Here are some points:
[ -5   6 -25   2 -10 -13 -32 -31 -41 -11   6 -15  -6   2 -22   1 -17  -7   9   2 -21]
[-13 -28  25 -14   8   8 -46  -5  18  -2 -25 -15 -16  31   3  12 -14  19  -9  -9  15]
[ 18 -19  39 -30  13  29  -1  -7   0  32 -17  10  -2  20  11  19 -25  -4 -15   6  34]
[-35 -41 -36  50   2  -5 -26  16  30 -11   3   0  14  35  25  -6  15  38  29 -16 -10]
[-18   7  -9  15  -5 -17 -18   8  21 -24   4 -12 -10   2  -1 -10  15  16   9  -4 -21]
[  0  30 -84  64 -24 -16  13 -31 -71  -8  54   8  40   1 -10  -1  10 -12  46  23 -47]
[  8  41  29 -22   1   7  14  20  29  -6  -4   4 -18 -33 -11  -2  16 -10 -18  14   2]
[ -69 -127  -61   54   12   31 -101  -51  -28   16  -31  -21   64  127   53   17  -71   53   14  -70   38]
[ 12  17  20  -5  12  20   9   6   0  12  11  17  15   4  11  17   4  -6 -10  13  13]
[ -8  14   1  10   1 -18  -3  15  21 -26   0 -13 -12 -24   1 -10  21   7   3   1 -15]
[-25 -21  -4  18   3  -6 -39   9  27 -15  -8 -12 -10  22  10  -2  11  28  12 -10  -7]
[-36 -30  -2  21   2  -2 -39  41  63 -28 -21 -13 -17   6  26  -9  23  37  -5 -28 -15]
[ -2   8   9  -8   5 -17  -4  22  36 -24 -11  -9 -29 -30  -1  -6  14   8  -8   1 -10]
[-12  19   2  -6  -7 -10  -5  17  28 -23  -7  -5 -22 -26  -8 -14  18   2  -6   0 -18]
[  9  36  10   9   6 -13 -22 -13 -12 -10   9 -12  -7  16 -14  10   5  14  12  19  -7]
[-21 -25  -2  -5  -3  -7 -34  -2  11 -15 -18 -19  -8  10   4  -7  -6  12  -9 -13  -1]
[-52 -60 -37 -41 -36  15  63  72  83 -32 -35  21 -17 -92  25 -54   8 -32 -48 -59 -20]
[ 13 -27   1 -26  -8  20   1 -20 -36  23  -6 -10  11   1  -3   8 -35 -21  -7  -4  13]
[ -2 -39  17 -17   5  26 -14  -1  15  15 -15  -2  -1   9  17   3 -15  12 -13 -22  20]
[ 26  16  80 -76  10  31 -14   5  16  21 -45  -2 -40 -19 -19  24 -19 -22 -46   8  36]
[ -8  12   2 -13 -10  -3  -5  12  14  -9  -3  -3 -12 -11   1  -5  12  -2  -5  -1  -7]
[ -1  30 -25  27  -1 -12  -9 -13 -27 -10  25  -1  10  13 -17   4  12  11  32  21 -28]
[-17 -10  -4  18   2  -9 -36   2  18 -15  -3 -12  -7  21   3   2   2  25  11  -3  -8]
[ -4  24   3   9   7 -26 -13  -7  -1 -22  12 -12  -1  11  -7  -3   7   3   9  14 -21]
[-11 -31  -7  37  18  14 -15   9  14   9  16   6  29  46  28  17   4  29  28   0  14]
[  7 -19  10   4   9  18  39  13  54   2  -2  22   3 -35  28  -7   1 -11 -23 -13  22]
[-13   8  -1  11  -4 -10  -9   4  16 -12   3  -6  -6   6   1  -3  10  14   6  -2 -11]
[ -7 -37 -22   1  -2  11  27 -12 -26  18   3  20  17   1   0  -9 -18 -27  -4 -17   9]
[-11  -9  -6 -10 -11  -6  -4  -3  -3  -9  -9  -5 -14 -16  -3 -12  -6 -12 -18 -14  -6]
[-11  -7   7 -11  -2 -11 -28   3  29 -14 -10 -10 -23  -4  -2   1   4  11 -10  -9 -12]
16 more points follow, each with its number after it:
[ 11  35  21 -21   4  -3 -18 -34 -53  22  -5 -11   2  17 -43   4 -20  -8   4  19  -4] 0
[  9   4  27   7  10  13  10  27  37  -3 -10  12   0   2  12  11  12   9   0  13  16] 1
[ -9 -62  32 -21  13  31 -46 -11  12  31 -30  -4  -6  51  22  22 -27  25  -8 -17  43] 2
[ -2  12  23 -23  -2  10  -2  23  32  -6 -15   4 -15 -15   2  -3  11   1 -11  -2   7] 3
[ -2  44  -3  -5 -11 -24 -10  -9  -7 -16   5 -13 -17  -2 -24   1  10   2   4  11 -31] 4
[  81  127  -26    2  -27  -26   83  -58 -119   24   79   20   37  -11  -55   25   12  -41   23   63  -17] 5
[-11   6  17  -8   1   2 -19  21  38 -12 -14  -5 -21  -7   3  -3  13  11  -3  -3  -6] 6
[-10   8   5  -5   4  -3 -18   7  18 -11  -5  -6 -15   0  -7  -1   6   9  -3   0  -7] 7
[-17   0  -5   4  -2 -12 -30   5  15 -18  -6 -13 -16   4  -9  -6   7  13   1  -4 -18] 8
[ 4  9 29 -9 12 21  5 18 33 11 -3  6 -3  0  7  6 18 10 -5  5 18] 9
[-26 -15 -87  84 -11 -31  19  13   0 -26  46  -8  33  11  25 -25  34  23  54 -10 -38] 10
[  8   8  -8  -3   0   8  19  -1  -9   5  15  12  14 -13   5   7  -5 -14   8  12   4] 11
[ -2  16  24 -10   7   8 -16   2   2  -3  -2  -4 -10  -3  -7   8   1  -1  -8   7   4] 12
[ -8 -63  14   4  11  20 -40 -11  -1  12 -26  -4   6  45  14  20 -33  20  -6 -15  32] 13
[ 12   6  -8   0  -2  10  20 -36 -33  21  12  -1  20   7  -8   3 -10 -17  10  -1   8] 14
[  1   0  24 -14   5   9 -17   6  18   5 -11  -2 -14   8  -3  10  -2   8  -5   3   8] 15
Which two of these numbered points are nearest to each point below by angle, seen from the average point of the first points? Their numbers follow each, nearest first.
[ -4   6   7 -26 -13   6  -2  17  22   1 -19   1 -20 -24  -4  -7   6  -3 -17  -8   0] > 3 6
[ 16  22  16 -44   3  -5 -17 -33 -55  28 -14 -10  -6  17 -43  10 -32 -21  -5  16   6] > 0 14
[-19 -61 -11  34   9  15 -44 -11  -1  10  -7  -3  15  58  21  16 -22  32  19 -13  16] > 13 2
[ -9  12   7  -8  -3 -11 -25   4  16 -15  -3 -11 -20  -8  -7   1   9   6  -2   1 -12] > 7 8
[ -8  16   6  -3   5  -8  -6   3  25 -17   2  -9 -14 -12  -6  -4  13   6  -3   3 -10] > 7 4
[ 16   0   0  -2  -3   9   8 -30 -30  29  -1  -3   9  15  -3   9 -14  -1  -2 -10   8] > 14 0
[-10  -6  23 -17   3   6 -28   2  21  -4 -12  -9 -16  10  -4   2  -2  13 -10  -4   7] > 15 6
[ 32  79  -1  17   1 -26  36 -35 -74   6  43   5  14   7 -35  16   2 -16  23  54 -14] > 5 14
[-25 -44 -41  46  -4  -9 -15   4   3 -11   7  -9  12  27  25 -10   3  30  25 -15  -8] > 10 13
[-15  -9  13  -7   5   2 -24  13  31 -11 -16  -8 -16   8   5   1   5  18  -2  -7   2] > 6 15
[-18  -8   4  -5  -2   0 -14  32  47 -16 -11   2 -13  -8   8  -6  19  12  -5  -8  -4] > 6 3
[ 16  59  -2  10   0  -8  14 -20 -28  -2  27   1   4 -12 -21   3  12  -9  16  29  -5] > 5 4
[-22  -9  -4  15  -1 -19 -36   7  19 -23  -7 -22 -15   9   5  -9   9  24   7 -12 -19] > 8 7
[  4 -40  22 -18   9  26 -22   1   8  18 -20  -3  -5  32  12  17 -21   9 -11  -7  28] > 2 13
[ 17   0  -1  -2  -7  19  36   0 -26  18  19  15  32 -13  -5  10 -10 -32  20   9   6] > 11 14
[ 36   0  17  -7  16  32  43 -30 -54  44  13  15  42  20   2  26 -27 -23   6  -2  46] > 14 11
[ 10  16  33 -49  -4  26  13  12  17   5 -23  10 -17 -32  -3  -6   4 -23 -30 -10  12] > 3 12
[-11  22  -1   4  -1 -18 -16  -7   4 -18   2 -13 -10  -8 -16  -4   7   4   3   6 -21] > 4 8
[ 15  -2  21 -31  -2  14   9 -10 -10  14 -12   7 -10 -15  -6   7 -10 -19 -21   2  15] > 12 15
[ -4  38 -21   8 -15 -30 -15 -13 -19 -11  15 -13  -8   4 -23   1  15   9  14  10 -28] > 4 5
[  3  12  11  -8   2  -5 -42 -26 -38  12  -4 -22  -4  30 -26   8 -19  10  10  12   0] > 0 14
[ 26   6 -10 -13   4  10   9 -28 -63  26  21   0  17  16  -8  24 -27 -30  14  11  10] > 14 5
[-21 -11  -2   8   1  -6 -34   4  19 -16  -7 -11  -9  14   2   0   4  17   1  -7  -9] > 8 7
[  8 -13  26 -29  -3  50  22  23  25  24 -28  23   5  -8  29   5   3 -20 -17 -11  33] > 9 3
[ -2  -2   8  -5   3  -5 -34 -17 -12  -2  -9 -11  -4  18 -12   6  -9   5   1  -1  -5] > 0 12
[-17   0   1   3  -1 -12 -28   6  20 -17  -6 -11 -14   5  -4  -4   5  15   0  -6 -12] > 8 7
[ 15  18  21 -19   7  -1 -39 -27 -35  16  -6 -18  -8  32 -28  13 -21  11   4  14   7] > 0 12
[-10  33 -14  10  -8 -19 -14  -7 -13 -15  15 -12  -7  -1 -19   0  16   8  14  14 -27] > 4 5
[  4 -33 -24  -2 -11  -6 -12 -36 -34   0  -7 -12  12  -1  -3  -8 -43 -29  -5 -18  -2] > 14 0
[-10 -15   9  15  12   4 -11   9  35  -6 -13  -3   3   5  10   6   6  16   5  -1   9] > 1 9
[ -63 -127  -64   79   15   14  -86  -35  -20   12  -14   -9   58  127   64    8  -45   61   32  -53   27] > 13 2
[ 31  14   0   2  -1  13  33 -22 -30  28  19  13  26   7  -2  14  -4 -22   7   3  15] > 14 11
[-10  13   7  -2   1  -1  -6  25  36 -11  -1   0 -12  -5   3  -2  18  14   2   1  -6] > 6 3
[ -3  26  -3   7   3 -13  -8  -5   2 -13   9  -9   0  -3 -13  -1  12   5   7   6 -18] > 4 5
[-15 -44 -19  15  -1 -13 -33 -17   3  -7 -14 -15   9  14   9   1 -18  -3   4 -18   1] > 13 2
[ -1   4  27  -3   7  12 -21  17  32   2  -7  -1  -6  15  11  14  10  22   3   2   9] > 9 15
[-16   8  -9  12   1 -12 -16   8  16 -18   0  -8  -9   2  -5  -6  12  15   6   0 -19] > 8 4
[  6 -20  16   6   9   9  -5  10  24   4 -19   2   1  -2  10   9  -6   8   0   2  25] > 1 9
[ 3  8 17  3 15  2  8  3 14 -1  1 11  4 13 -1  7 -1 -4 -1 13 -1] > 1 9
[  1  -8  34 -13   9  14 -22  10  23   5 -18  -1 -12  11   5   9  -3   9  -9  -2  19] > 15 9
[  65  105  -20    7  -10   -5   63  -55 -108   25   46   19   24  -22  -44   -1   -2  -49   34   62    7] > 5 14
[-40 -34 -67  55 -19 -33  -6  -9 -16 -30  18 -17  14  11   8 -26   7  13  26 -26 -33] > 10 8
[ -1 -24  31 -18  13  14 -27  -5  11   5 -23  -2  -8  22   5  16 -16   8 -13  -2  27] > 2 13
[ -4  50 -16   9  -6 -33   5   9   7 -30  13  -4  -8 -24 -15  -7  27  -3   6  20 -40] > 4 5
[ 13  -6 -11   0   1  37  77  26  21  24   8  32  38 -45  23 -13  19 -28 -11 -11  21] > 11 9
[ 23  44  26 -53  -3  23  65  18  25   6 -10  19 -18 -78  -9  -9   8 -49 -38   2  10] > 3 11
[-10  -2  14 -17  -3   6 -19  19  33  -5 -15  -1 -17  -2   3  -4   8  15  -9  -8  -3] > 6 3
[-23 -11 -32  39   2  -3   5  21  24 -15  10   3  10   4  18 -13  16  22  24  -6 -12] > 10 8
[-43 -35 -93  60 -28 -32   8  -4 -17 -35  18 -13  15 -14   6 -41  15   2  28 -34 -49] > 10 8
[-25  -4 -11  -3 -12 -21 -27  -9  -1 -24  -7 -21 -16  -2 -10 -14  -5   2  -4 -13 -21] > 8 4
[ 13 -11  10 -25   4   8  12 -45 -55  30  -9   4  10  16 -18  16 -29 -25 -15 -10  17] > 14 0
[-18  15 -10  22   3 -32 -13   6  18 -30   8 -14  -9  -1  -9 -10  15  18  15   5 -29] > 8 4
[ -6   6   1  10  -1 -11 -22   4  17 -15  -7 -11 -11  -2  -4   0   0   9   3   0 -11] > 8 7
[-47 -46 -72  54 -15 -35 -26  -3  -2 -31  10 -25   9  17  14 -32   4  23  30 -28 -38] > 10 8
[-27  -1 -35  50  -9 -34  16  15  34 -34  22 -12   8  -6   6 -26  26  17  28  -1 -40] > 10 8
[-12  17  -3  11  -4 -16  -5   1  10 -13   5  -3 -10  -1  -3  -2  11  10   7   0 -15] > 4 7
[ 7 -6 17 -4  8 15 -3 -5 -7 15  1  5  6 20  0 16 -5  3 -2 -1 18] > 14 15
[-36 -50 -49  70   4   0 -11  32  35 -14  15   8  32  44  39 -16  23  44  32 -22  -7] > 10 13
[-10  11  20 -19   3   3 -19   4  12 -11 -10  -6 -17  -9  -8   1   3   0 -15   4  -1] > 12 7
[  37   79  -59   49  -15  -15   45  -32 -104   27   79   15   47   20  -24   24   18   -4   53   53  -35] > 5 14
[ 10  57 -30  27 -10 -18  12 -17 -49   4  42   2  20   6 -23  14  25  13  26  30 -26] > 5 4
[ 36  13   2 -14 -11  28  50  30  -4  28  10  34  12  -7  15  11   8 -15  -4   2  25] > 11 9
[ 19 -11  60 -48  12  37 -11 -11   5  33 -28   1 -22   7  -2  24 -22  -7 -31  -4  42] > 15 2
[  46  -28  116 -127    8   74  -10   -9    9   50  -84    3  -51  -29  -13   34  -55  -49  -86  -11   83] > 15 3
[-21  21 -52  65  -1 -20  37  47  54 -41  40   6  21 -26  32 -30  66  22  30  -4 -42] > 10 8
[ -73 -118  -78  111   -4  -14   12   75   94  -35   15   -2   40   16   95  -58   43   79   44  -64  -27] > 10 8
